In the data rows, 128 means zero.
Here are some numbered points:
[115  66 176 167 116 147 100  97 129 140  93  98 155 118 134 114] 0
[137 117 111 126 136 185 144 117 135 146 114  82  93 130 181 176] 1
[ 83 105 118 129 141 145 125 197 132  85  97 131  87 131 133 174] 2
[137  75 158  86 135 145 168 133 143 169 171 135 107 135 178 120] 3
[ 98 116 171 142 128 117 124 162 166  50 121 122 117  99 131 119] 4
[124  98 151 131 103 141 139 104 129 153 131 112 132  81 164 118] 5
[ 55 168 132 147  39  40 137 139 123 134 126 123 158 115 146 199] 6
[128 147 149  68 116 166 133 161 128  72 141 140  63 133  83 112] 7
[107 143 148  95 131 255 150 151 189  86 118 185  86 116 132 101] 8
[116 100  98 133 101 188 142 124 110 166 106  83 123  79 178 165] 9
[ 74  86 200 115 111 120 161 161 156  99 139 124 107  84 144 119] 10
[131 141 132 151 176   0 135 142 137 124 128 140 180 135  90  94] 11
[119 143 169 101 117 124 169 137 158  73 148 143 103 131  88  99] 12
[ 78 117 172 137 141  65 141 146 141  76 121 140 102 110 132 114] 13
[141 118 111 124  87 132 155  88 135 216  84  74 109 101 149 180] 14
[113 145 175 155 144 185 144 121  96 184 144 147  82 149 123 141] 15
[187 160  73 132 131 209 105  69 106 125  99 122 124 123 111 106] 16
[178 146  76 124 129 166 105  70  96 130 119 135 125 130 132  98] 17
[145 203 141 130 129  81 140 139 128 150 132 134 135 166  76 140] 18
[ 97 223 122 137  36  16 141 110 118 110 125 124 148 118 198 185] 19
[126 149 163 103 123 255 138 158 140 108 132 135  53 123  96 115] 20
[128  33 192 129 177  61 146 129 155 149 159 124 131 152  86 127] 21
[162 120 128 111 150  71 167 146 158 148 125 152 155 140  91 101] 22
[ 77  96 229 137 137 159  96 142 107 189 140 130  92 163 105 153] 23
[109 172  96 132  61   0 125 114 132 106 107 107 159 119 155 140] 24
[129 192  98 128  66  33 130 107 123 107 114 128 143 115 172 169] 25
[107 125 101 153  52  49  90 114 130 135  95  87 177 114 150 150] 26
[143  88 108 131 142 164 128 109 124 131 138 140 178 126 127  79] 27
[127  97  73 175 173  87 109 130  64  79 129 109 138 130 138 126] 28
[125 197  94 167 113 187  98 111  88  79 134 146 148 143 108 126] 29
[134 122 133 135 160 107 137  94 126  54 151 127 138 116 130  61] 30
[174 125 135 147 140  89 102  89 121  95 147 128 151 117 101  60] 31
[132  56 145 106 155 142 163 135 151 151 175 140 110 160 148 137] 32
[132  66 140 130 164 153  84 153 115 156 163 128 113 150 124 127] 33
[ 87 149 181 126 153 142 135 129 128 190 182 154  61 168 131 154] 34
[139  67 126 122  85 255 107  95 127 171  88  81 130 127 111 154] 35
[ 57 177  61 209  52  41 102 102 123 135 125 102 162 105 187 175] 36
[164 198 108 135 127 195 116  82  85 114 126 129 120 131 115 122] 37
[ 73 137 111 127  53  32 129  92 139 132 122 111 147  98 198 157] 38
[118  53 135 141 207  62 122 135 133 158 155 160 106 189 193 128] 39
[147 127 136  99 130 145 135 103 134 203 114 118  96 140 138 132] 40
[128 146 109 113 138 255 182  98 132 151 114 140 122 102 177 113] 41
[126 143 148  86 125 255 130 140 142 109 129 130  23 104  75 115] 42
[167 142 140  62 107 224 139 163 160 102 155 150  96 141  98 122] 43
[ 77 182 120 152  45  86 127 122 118 109 125 122 134 107 180 170] 44
[161 146  94 130  88 255 142  98 148 185  84  97  76 101 153 131] 45
[117 109 123  71 114 211 167 160 211  80 128 138 108 132 127 138] 46
[157  30 173 107 162 211 106 142 143 165 162 148 132 172 124 107] 47
[ 58 124 168 131 138  98 122 139 180  44 112 158 100 121 137 115] 48
[195 104 160 102 124 122 114 165 122 143 239 127  71 173  97 124] 49
[145 102 159 115 151 142 122 148 121 131 197 117  74 155 117 135] 50
[157  52 150 118 150 207 118 116 140 196 130 107 111 159  94 156] 51
[125  28 153 131 182 158 104 173 118 166 165 123 113 149 126 179] 52
[126  67 153 128 179 130  90 176 117 140 134  88 130 166 113 159] 53
[155  35 173  91 163 209  99 146 153 160 162 131 130 176 129 120] 54
[129 168 148 145 128 124 172 134 120 125 122 181 140 177  43 127] 55
[143 150  90 141 185  47 140 127 144 176  92 127 160 149 124 116] 56
[123  87 102 119 103 159 144 101 147 159 114 129 140 130 177 133] 57
[193 137  90 127 149 188  57 129  75  75 172 134 126 145  73  82] 58
[125 137 170 114 101 119 134 162 148  46 142 150  85 105  92  66] 59
[129 139 190  95 130 141 177 132 199  94 145 150  89  94 120  96] 60
[ 44 224 133 149  49   0 130 125  87 114 113 135 152 117 178 156] 61
[145 123  90 161 161 136  98 131  62  87 139 132 147 136 118 106] 62
[151 176 134  99 165 110 133 156 125 153 128 152 146 149 109  92] 63
[116 149  93 125  77   1 138 136 133  73 130 140 147 124 182 115] 64
[144 143 132  82 116 236 144 184 154  80 150 137  57 119 100 132] 65
[131 127 136 113 138 253 161 126 186  67 127 146  84 123 128 114] 66
[ 76  88 108 146  96   6 110 154  99 107 106 119 146  91 138 178] 67
[ 81  95 176  83  84 119 160 156 176  90 149 129 122 100 121 135] 68
[160 144 108 141 133 174  79 111  99 120 156 142 137 131  85 102] 69
[105 133 153 103 118 138 162 162 169  15 138 153  94 121  80 108] 70
[ 93 169  99 160  88   0  96 155 113 107 122 121 138 111 178 138] 71
[123 195 122 139  80  23 123 121 130 114 119 139 142 112 161 166] 72
Which five points above are nearest to each new point by angle? Their numbers follow each, nearest first.
[134 109 177 147 205  37 119 144 155 145 123 143 198 133  77  91] 11 22 21 56 63
[104  97 107 129 106 178 142 134 106 151 114 124 114 114 169 194] 9 1 57 35 14
[110 168 139  68 140 240 152 149 163  84 117 176  72 122 140 104] 8 66 20 65 42
[157 136  83 148 153  99 129 127 159 204  80 130 162 168 103 141] 56 22 18 40 11
[136 129 166 122 143 175 153 125 135 173 188 129  58 177 147 156] 34 50 15 32 3
[ 86 132 113 145  53  83 110 105 125 133  80 100 198 113 151 155] 26 38 36 6 24
[158 106 113 127 148 144 118 125 151 177  81 117 152 137  50 131] 51 35 22 56 40
[123 134 100 163 180 155 109 123  88 113 131 135 130 117 135 134] 62 28 29 58 69
[113 186 128 132 133  84 151 148 126 167 102 150 172 144  82 137] 18 55 56 63 11
[148 150  99 126 140  61 129 127 151 163 110 129 155 142 103 146] 56 11 22 18 24
[131 130 127 118 129 228 146  88 135 130 135 135 124 102 195 109] 41 45 66 8 57
[118  86 153 157 124 172 113 119 134 139  87  90 173 105 122 109] 0 35 5 27 9
[123 107 112 176 155  14  84 104 112 103 128 141 156 131 125  81] 11 31 28 71 64
[156 100 172 136 177  30 111 126 130 128 100 149 207 139  67  66] 11 22 31 21 56
[124 112  80 190 168  77  74 132 107 111 122 100 149 128 145 123] 28 62 71 67 36
[140 143 149 129 169   0 162 124 132 120 143 153 175 149  45  65] 11 22 31 56 18
[140 134 107 139 170  52 126 122 131 175 101 127 149 160  85 136] 56 11 22 18 63
[ 82 118 152 137 110 135 157 131 107 209 178 130  76 167 121 191] 34 15 23 50 40
[ 83 106 110 143  88   0 102 157 122 121 101 136 174 111 159 172] 67 71 26 24 6
[114 145 174 139 130 105 134 137 122 138 164 146  94 166  98 155] 34 23 50 18 49
[151  87 103 122 129 211 154 118 134 144 113  87  91 124 191 157] 1 9 45 41 57
[151 132 132 124 157   0 137 180 126 118 109 141 159 159  85 114] 11 22 56 18 64
[ 99 116 155 139 143 118 128 131 160  91 115 148 118 117 128 110] 48 4 13 70 10
[155 113 118 119 119 255 164  92 145 132  97 138 110 113 172 111] 41 45 66 8 35
[130  99  56 133 145 109 119 125  84 109 138  83 137 120 123 132] 28 62 67 58 17
[205 137  94 124 152 188 112 136  86 114 159 114 116 134  85  74] 58 69 16 17 37
[188 138 117 111 117 255 157  77 151 189 100 106  91 129 167 157] 45 41 1 35 40
[134 134 125 126 133 224 157  75 139 132 112 150 114  95 195 100] 41 45 66 8 57
[161  62 127  85 173 116 143 138 152 127 191 140 105 129 142 107] 32 3 50 49 39
[126  65 202 144 153 105 121 132 151 155 168 123 125 148 102 105] 21 23 33 47 32
[120 172 191 121 140 142 148 130 119 176 181 149  76 152 139 141] 34 15 23 50 49
[127 125 123 122 122 207 165  65 131 153 108 147 118 114 211 121] 41 57 45 1 9
[113 164 131 136 131  46 166 134 126 181 113 135 160 154  68 145] 18 11 56 22 55
[105 153 102 164 100 205 107 129  86 121 136 118 127 130 103 127] 29 37 69 16 58
[146  99 126 139 140  62 104 120  86  99 145 121 158 101 115  68] 31 30 11 28 62
[130 128 129 127  91  64  86 141 106 106 111  94 169 132 137 152] 26 24 67 71 25
[124  92  64 137 194  72  82 139  91  89 128 105 135 127 131 125] 28 62 67 11 39
[ 80  99 133  89 129 178 151 172 141  89 140 118  70 118 118 189] 2 65 46 42 7
[117 134 153 139 107 167 165  43 121 140 106 131 113  84 179  81] 5 41 45 57 9
[138  58 169 130 141 153 125 125 130 216 146  96  94 177  99 135] 51 23 52 47 54
